Questions about the table below. Rows and columns are numbered from 1.
1) The entry directly below the smallest entry?
2) The entry at row 2, column 1?
3) The entry in row 2 and column 3?
4) The entry at row 1, column 2?
5) The entry in the top-left corner?
6) The entry in the bottom-left corner?
7) The entry just left of -34?
8) The entry at row 3, column 1?
[[ 14 -43   9  39]
 [-10  45 -10 -32]
 [ -1   7  24  21]
 [ 11  23 -29  -8]
 [ 13  -9   3 -24]
 [ -7 -15  10  15]
 [-49 -41 -31 -14]
 [ 31   3   6 -34]
 [-23  -6  13 -14]
 [  8   4 -20 -13]
 [ 15 -15   1  19]]
1) 31
2) -10
3) -10
4) -43
5) 14
6) 15
7) 6
8) -1

X = ((-102, -83, -52, 28, -267, 573, 17, 6, -68, -97, -138, -184, -24, -158), (34, -129, -181, -665, -150, -245, -726, -260, -166, -99, 158, -12, -570, 125))
The minimum is -726
The entry just left of 17? 573
The entry just left of -158 -> -24
The entry just left of the largest entry is -267
The entry just left of -665? -181
The entry just left of -99? -166

Read these off the table that follows.
1) Read off the entry just right of 21.
2) Read off the entry just left of -39.
[[-25, -15, -60, 65, -59, 51, -18, 30, 31, 63, -3, -51], [-37, -23, -86, 46, -26, 54, -24, 38, -8, -5, -31, 14], [8, 11, -20, -66, 66, -37, 4, -8, -68, 35, -41, 66], [21, 18, 43, -64, 54, -50, 17, -29, -32, -39, -6, -37]]
1) 18
2) -32

arr =
[[ 0.3 -2.3 -1.2 -0.3  0.2 -1.2 -0.6  0.7  0.6  2.5]
 [ 0.1 -0.6 -0.8 -0.3  0.8  0.7  1.7 -0.6 -1.8 -1.7]
 [ 0.2 -0.7  0.0 -0.3 -0.8 -0.2  0.3  0.1 -0.1  0.3]]
Rows and columns are numbered from 1.
The top-right entry -> 2.5
The entry in the top-left corner: 0.3
The bottom-left entry -> 0.2
Find the entry just right of -1.8.
Answer: -1.7
The entry at row 2, column 1 is 0.1
The entry just right of -0.7: 0.0
The entry just right of the smallest entry is -1.2
Find the minimum.
Answer: -2.3
The entry directly below -1.8: -0.1
Find the entry directly above 0.8.
Answer: 0.2
Find the entry at row 2, column 3.
Answer: -0.8
The entry directly above -0.1: -1.8
Find the entry at row 2, column 2.
Answer: -0.6
Find the entry just right of -0.1.
Answer: 0.3

Questions about the grid below. Rows and columns are numbered from 1.
1) Which number is the entry directly above the centre entry?
2) Which number is the entry at row 2, column 2?
3) Which number is the entry at row 3, column 1?
4) Which number is the entry directly above the largest entry?
5) Which number is the entry just right of the largest entry?
6) Which number is the entry directly above the smallest entry?
7) Which number is the entry in the bottom-left corner?
8) Which number is the entry in row 1 and column 1?
[[-15 -42   8   5  -7  28  17   8 -19   7  37]
 [  7   2   2  27 -29   7  -9   2  -4 -37 -28]
 [ 31 -20 -20 -30   2 -18  16  -2  -5   1   2]
 [ 14  -8 -26 -13  26 -12 -16 -38  -7 -28 -27]
 [ 19   0 -24 -23  46 -26  17  -3 -11  -1   0]
 [  6 -26 -24 -33  46 -24  42 -18 -10   3  15]
 [ -6  -8  13  -5  20  -3  12 -27 -10  -1 -30]
 [ -6 -27  -8 -38  -5  15   7   4  23   7  29]
 [ 17 -49 -18  10  12 -26   2   0 -28 -52  14]
 [-27 -15  16  15  15  -6  -5  15 -34  -3 -12]
 [-16  70  26  18  11   2  -5 -18   9  25 -75]
 [-70  31  13 -39  43  -6  11  39  20  79 -19]
 [-11 -31  17  10 -23  35  17  10  -8  11  42]]
1) -24
2) 2
3) 31
4) 25
5) -19
6) -12
7) -11
8) -15

M =
array([[410, 432, 710, 399, 564, 457, 337, 898],
       [307, 736, 585, 482, 566, 226, 467, 824],
       [564, 254, 293, 324, 492, 780, 445, 170],
       [568, 148, 370, 245, 249, 615, 432, 229],
       [578, 760, 246, 609, 553, 691, 323, 318],
       [382, 398, 303, 578, 583, 497, 674, 257]])
Rows and columns are numbered from 1.
The top-left entry -> 410
The entry just left of 445 is 780
The entry at row 1, column 2 is 432
Find the entry just left of 246.
760
The entry directly above 229 is 170
The top entry of the column that holds the largest entry -> 898
The entry at row 1, column 3 is 710
Find the entry just left of the smallest entry.
568
Find the entry just right of 246.
609
Find the entry in the bottom-left corner.
382
Find the entry in row 2 and column 1.
307
The entry directly above 467 is 337
Find the bottom entry of the column that holds the smallest entry.
398
Find the entry at row 3, column 1.
564
The entry just right of 482 is 566
Find the entry just right of 566.
226
The entry just right of 760: 246
Find the entry directly above 245.
324
The entry in row 3 and column 3: 293
The bottom-right entry is 257
The entry at row 2, column 2: 736
Find the entry directly above 318.
229
Find the entry directly below 323.
674
Find the minimum.
148
The entry directly below 691: 497
